Rows swapped in pairs by one turn or mirror: which row each one swaps with:
J65: [-15   1 -22   1 -22   5 -18 -49  13  30 -11   7  -6  19   6 -39  -9  24
 -18  19]
J773: [ 39 -16  35 -13  -2 -33  16  26 -17  23   5 -12 -21 -21 -28   8  19 -15
 -27  12]
J364: [ -9 -19   2  17  36   0   6   6   9 -36  23  -8  35  18  10 -11 -26 -27
  16  16]
J888: [-47 -25  -7 -27 -20   5 -27  -4   5  34  21   2  30 -17   4  -7  13  37
 -24 -19]
J823: [ 33 -18  28  -8  -4 -24   3  27 -35  20   1 -22  -2  -5 -27  -5  21 -26
 -30   8]
J643: [ 40   2 -25 -15  17 -39   4  12   6  23   9  -6  19  12 -23 -21   4  34
  -5   8]
J600: [ 22 -26   5  14  34  45  18 -13 -14 -41  -2  10   2 -40 -13   0  17   5
   0   4]
J524: [ -9 -24 -13   7  33 -11   6   4   7 -40  25   3  24  31   3  -7 -25 -30
  17  13]
J171: [ -1  13 -21   6 -21   4 -17 -44  11  13 -20   7 -25  15  14 -28 -15  11
 -15  21]
J886: [ 40 -20  31  12   2 -35   5  33 -16  24   8 -12 -12 -14 -37  -2  26  -5
 -18   8]
J480: [-40 -34 -12   4  -9   0 -10  -8  -8  39  12  -9  17 -22   3  -8  33  52
 -15 -15]
J767: [-16   8  18 -13 -32  35  29   5 -14   9  10  20 -16 -29  35  26   1  18
  19 -11]
J870: [ 43 -22  34  -9  -8 -21 -12  16 -21  20  11 -30 -11 -15 -34   8  21 -21
 -23  11]
J238: [-39 -20 -13  -9 -30   4 -20  -6   7  30  35  13  13 -17   2  10  28  29
 -15 -34]
J519: [-24  15  30 -16  -8  14  33  -9 -30   6   0  16  -8 -21  54  13  -4  32
  17 -13]
J829: [-35 -13  13  37 -14  -5  19  -3 -38  -9 -21 -13  -9  11  24 -31   6   3
 -41  28]
J527: [-41 -33   9  43   8  -7  24 -12 -24  -1 -23  -2 -17   2  22 -29   6   8
 -25  28]
J157: [ 27  -1  25 -11   3 -10  -1 -44  -8 -22  44  11  -4  12 -26   3   7  42
 -33   1]
J218: [ 10  -6  16  -4   1 -13  -3 -43  -9 -41  39  10  27  17 -25 -11  15  38
 -19  -3]
J300: [ -6  -3  19 -21 -20  19  36   1 -24  29  10   4  -3 -29  34  32   3  35
   9 -22]
J409: [-21  15  -6 -10 -43  11 -18  19  28   9 -12  -7   9 -13   3  35 -17 -21
   2  10]
J5: [-26  12  10 -19 -31  10 -29   3  30   8   9 -10   1 -16  10  35 -25 -18
   7   5]
J922: [ 26 -39   4   8  24  56  32 -25 -20 -27  18   3   1 -13  -4 -10   3  16
  -2 -14]
J709: [-31  18  20  -5 -39  11 -21  23  20  -6   2  -8  -6 -15  19  20 -25 -22
   6   1]
J523: [-20   8  -4 -21 -19  22  32 -14 -25  25   9  17  -7 -46  41  13  -6  22
   0 -11]
J213: [ 38 -51   0 -10  30  50   8   1 -17 -26  10   1   6 -33 -17  -5  12  12
   2  -8]
J234: [ 11 -20  11  10 -11   1   7 -48   0 -35  11   2  28   1 -44 -11   4  43
 -29  12]
J837: [ 36  -9 -24   0  19 -35  -1  30  -2  17   4 -14  14  13  -5 -18  12  42
  20  11]
J96: [-11  12  12  -6 -50   8 -19  18  30   1  -6  -4  15 -14  13  31 -12 -19
   9  13]
J682: [ 32 -11 -39 -19  19 -39  -2  17  -3  25   6 -10  11  15 -14 -16  -1  26
  13  17]
J183: [ 48 -12  21   3   0 -31   7  22 -13  26   5 -28  -2 -10 -34   1  19 -19
 -27  12]
J153: [-36 -23   8  41  -7  -3  19 -12 -18  12 -10  -8 -12  19  32 -31  -1   4
 -34  31]
J405: [ -2 -18  -6  -3  20 -11   5  16   4 -51  18  -6  29  25 -15   2 -21 -26
  17  25]
J416: [ -2  10   5   3 -12  19 -33 -44   4  24 -19   0 -27  15  12 -40 -21  11
 -15  14]
J151: [-12 -26   3  10  26 -10   0  18  -4 -44  23 -19  26  11  -6  -5 -22 -29
  33  18]
J679: [ 45 -32 -10  -5  26  31  35 -22 -21 -29  24   7   7 -30 -14  -8   7  11
   1   3]
J923: [-43 -20  10  49  -4 -16  18  -2 -26  -2  -6  -7 -17  15  41 -20   7  16
 -33  20]
J463: [-31 -18  -4 -21 -18 -22  -3   0   3  49  27  12  24  -6  11 -15  16  24
 -18 -32]
J152: [ 19 -33   2   1  44  44  28  -2 -23 -26  22   0  16 -28 -19  -1  -6   2
  15  -6]
J92: [-38  21   5  -7 -36   8 -22  14  20   6 -15  -6  10  -9   7  24 -18 -33
  -2  -4]
J353: [-11 -23 -11  13  29 -10   0   3  12 -49  33  -8  26  20   5   8 -17 -13
  25  17]
J856: [-39 -24  22  47  -6  -7  10 -13 -25  14 -16  -1 -23  -2  12 -35  -2  13
 -28  29]
J663: [ -3 -16  12  -4  14  -8   1 -41 -17 -27  48   3  20  10 -34  13 -15  44
 -22   8]
J356: [-22  -7  29 -33  -1  15  30   2 -29  28   8  21 -14 -33  45  19   5  18
  17   4]

J524 swaps with J409
J300 swaps with J922
J767 swaps with J152
J923 swaps with J870
J679 swaps with J523

Rows swapped in pairs by one turn or mirror: which row each one swaps with:
J587: [-25 -40 -28   4  42  13 -10 -31  16  33  59 -14  -1   3  10 -13  24  16
  24  14]
J954: [-57   5  18 -18  14  46  35  14  27  19  45 -33 -15  17  32  18  -6 -18
  34 -24]
J942: [-11 -29  39 -21 -26  13  -5   1  29  28   4 -48   1 -34  18  45  -1 -32
  21  24]
J959: [-22 -18   6 -51  24  34  20  11  -7  51   7 -19   5  -9  32  17  68 -24
   5 -16]
J346: [ 10 -38  42 -21 -21  26  -5   0  19  17   7 -48   0 -24   0  32   5 -24
  55   8]
J297: [  9 -38  50 -37 -10   8   4  -5  10  19   4 -49  15 -21   3  22   7 -28
  36  35]
J893: [-18 -13   0 -14 -23 -13 -31   5   3  24  20 -27  17  52 -16  19  40  35
  21  -3]
J990: [-15   2   7 -25  -7  10   7 -28 -17  -9  23 -31  47 -10 -22  14  15  19
  12  -9]
J219: [ -3 -20   2 -23 -19  -2 -25  12  -9  11  32 -29  16  60  -9  26  43  29
  29   9]
J502: [-28 -30 -27 -25  33  -6 -15  43   7 -24  46 -51  -9  22   5  28  22  25
  22  31]
J259: [  3 -56  49   6  -2  33   9  36  31  -7  37 -44 -16  -6  43   3  27  -2
   0 -12]
J658: [-17 -18  -6 -13 -26 -11 -13  10  -4  20  27 -31  18  61 -18  28  36  30
  19  11]
J649: [-37 -31  64  28  17  26  41   1  17  28  42  -5  -3   0  34  19   5  -6
  22  14]
J599: [-45 -14  -7  -1 -16 -12 -22  25 -12  16  -5 -35  12  18  10  24  74  18
  37  23]
J87: [-31 -39  50   7  43  20  40  -1  12  33  53 -10  12 -12  48  12   8 -11
  23   8]
J403: [-70 -12 -28   9  48   5  -4  16  -4  -8  24 -31  11  -6  23  11  15  36
  14  22]
J710: [-13 -10   8  -7 -30 -17 -19  10 -15  14  32 -25  11  50 -15  18  31  29
  21  -2]
J726: [-73 -13 -18   0  44  14 -10   9  -5 -12  14 -39  14   4  26  -1   0  35
  10  16]
J576: [-58 -23 -31  10  56  19  -7  16 -11   1  10 -35  -1   6  27  16  11  14
   7  28]
J790: [-11 -18  49 -43 -10  13   2   6  13  14  -3 -50  14 -35  -5  21  -1 -35
  33  17]
J321: [-25 -44  54   4  34  31  41   5  23  35  28 -20  -3  -9  56  16  12 -14
  25  12]
J469: [-17 -25   4 -46  18  32  18   7 -11  40  14 -21   3 -24  22  24  73 -34
  17 -26]
J107: [-39 -38 -11   9  50  21 -20 -19  14  33  53 -26 -16  20   7 -27  20   7
  10  14]
J541: [-17   0  11 -30 -17  -3  27 -18 -24  -7  25 -25  39   2 -10  11  13  24
   4 -18]
J692: [-28 -22  -6 -49  22  27  25   3  -4  48  12 -20   5  -1  33  28  73 -24
  -3 -14]
J743: [ -6 -59 -19 -21  39  -4 -20  25   6  -7  60 -48   9  20   0  30  12  18
  31  28]
J852: [ -8 -29 -18 -22  32  -6 -17  45   2  -9  60 -30   9  20   9  37  14  36
  34  28]
J686: [-62 -20 -21   9  54  13   7  17 -12 -10  26 -32  16  -2  36   1   9  32
   3   8]
J38: [-17   5   9 -30 -10  13  23 -35  -4   4  22 -28  46   0  -9  21  11  21
 -14   1]
J310: [-48 -22 -11 -19 -18 -15 -15  17   1 -16  -2 -28   5  15  -5  15  70  22
  46   8]
J987: [-31 -42  62  18  27  29  29  -1  15  23  40 -12  -9  -8  48   9   7 -13
  21  12]
J340: [-18 -14   2 -22 -21 -13 -15   3  -6  19  33 -32  14  66 -13  14  39  24
  21  12]
J446: [-13 -28  16 -44 -20  27  -4  25  27  39  11 -47 -34  -9  18  28  12 -27
 -20 -13]
J425: [-25   0   6 -32 -12  11   7 -39 -10  -6  22 -19  43   2  -8  19  11  23
   1  -6]
J389: [ -5 -34 -16  -4  21  -5 -10  41  12 -33  40 -33  -9  -4  -3  25  34  47
  11  18]
J500: [  6 -31  40 -40  -7  15   6  10  39  27   4 -41  -4 -35   1  25  11 -31
  32  24]
J276: [-23 -32 -26   4  47  14 -17 -23   6  31  63 -18  -8  15   8 -18  17   3
  29  13]
J228: [-29 -15 -21  13  40  15 -18 -24  17  34  45 -18 -13  18   0 -26  22  24
  11   6]
J397: [-55  11  20  -5   6  46  34  33  17   7  44 -33 -16   2  28  -1  -7  -5
  23 -32]
J80: [ -5 -31  54 -25 -22  18  -3   3   4  28   0 -50 -17 -35   8  13   4 -32
  24  27]
J749: [-57   4  20 -14  14  51  44  34  22  13  37 -45  -3   4  32   1  -1   3
  28 -26]
J479: [-63  -9 -21   6  55  12  -6  22 -14  -6  21 -25   4   7  30  14   7  33
  17  28]
J155: [ -6 -38  15 -33 -20  27  -2  29  31  45   5 -48 -29  -4  19  37  15 -28
 -16 -11]
J890: [-45 -39  58   1  34  21  32   1  26  45  48  -6  -3 -12  42  10  15 -12
  28  12]
J989: [-19 -47  50   2  -3  25  21  61  29   0  41 -42 -14  -7  20   8  32  12
   3 -18]
J471: [ 14 -56  47 -15  14  30  26  42  30 -10  39 -49  -9   5  27  27  30 -18
  33   8]
J617: [-49 -30  -3 -18  -7 -18 -21  11 -18   3   1 -14   5  -4  -5  16  79   5
  39   3]
J832: [-50 -22  -8 -26 -14 -14 -13  36 -17  -5  -5 -21  -6 -12   2  25  70  22
  28   7]
J970: [ -2 -33  11 -42 -10  24 -14  29  15  42   7 -49 -33  -4  23  31  12 -39
  -6 -17]
J496: [-59 -15 -25   8  42   4   0   8  -7  -8  17 -24  11   2  25  15   9  51
  14  22]
J62: [  6 -34  22 -40 -22  34 -13  33  27  33   8 -40 -30 -12  17  35  15 -20
 -11 -19]
J564: [-35 -39  56  13  34  24  38  -1  24  32  41 -21   2 -11  45   9  10 -22
  31  14]
J487: [-30 -21 -15  -6 -11   2 -28  33  -9   5  -8 -30  -7  -6  -5  24  67  26
  54   0]
J139: [-71   1  25 -14  17  43  34  30  23  16  54 -31 -16  13  17   9 -13  -2
  24 -15]
J444: [ -7 -33  -3 -53  24  16  21   6 -15  45  11 -26  -2 -16  27  16  56 -28
   5 -20]
J760: [ -9 -31  19 -44 -19  29 -12  24  32  46   6 -46 -23   0  22  39  10 -30
   2 -24]
J956: [  0 -53  60  -2  -3  18  23  32  39   2  51 -40 -23  -4  21   1  29  -4
   7   8]
J571: [-51 -18  -9 -19 -16 -15 -20  24 -32   3   8 -26  -8  12   1  23  59  15
  46  24]

J942 swaps with J599
J403 swaps with J564
J832 swaps with J297
J496 swaps with J321
J726 swaps with J890
J502 swaps with J956
J692 swaps with J38
J87 swaps with J686

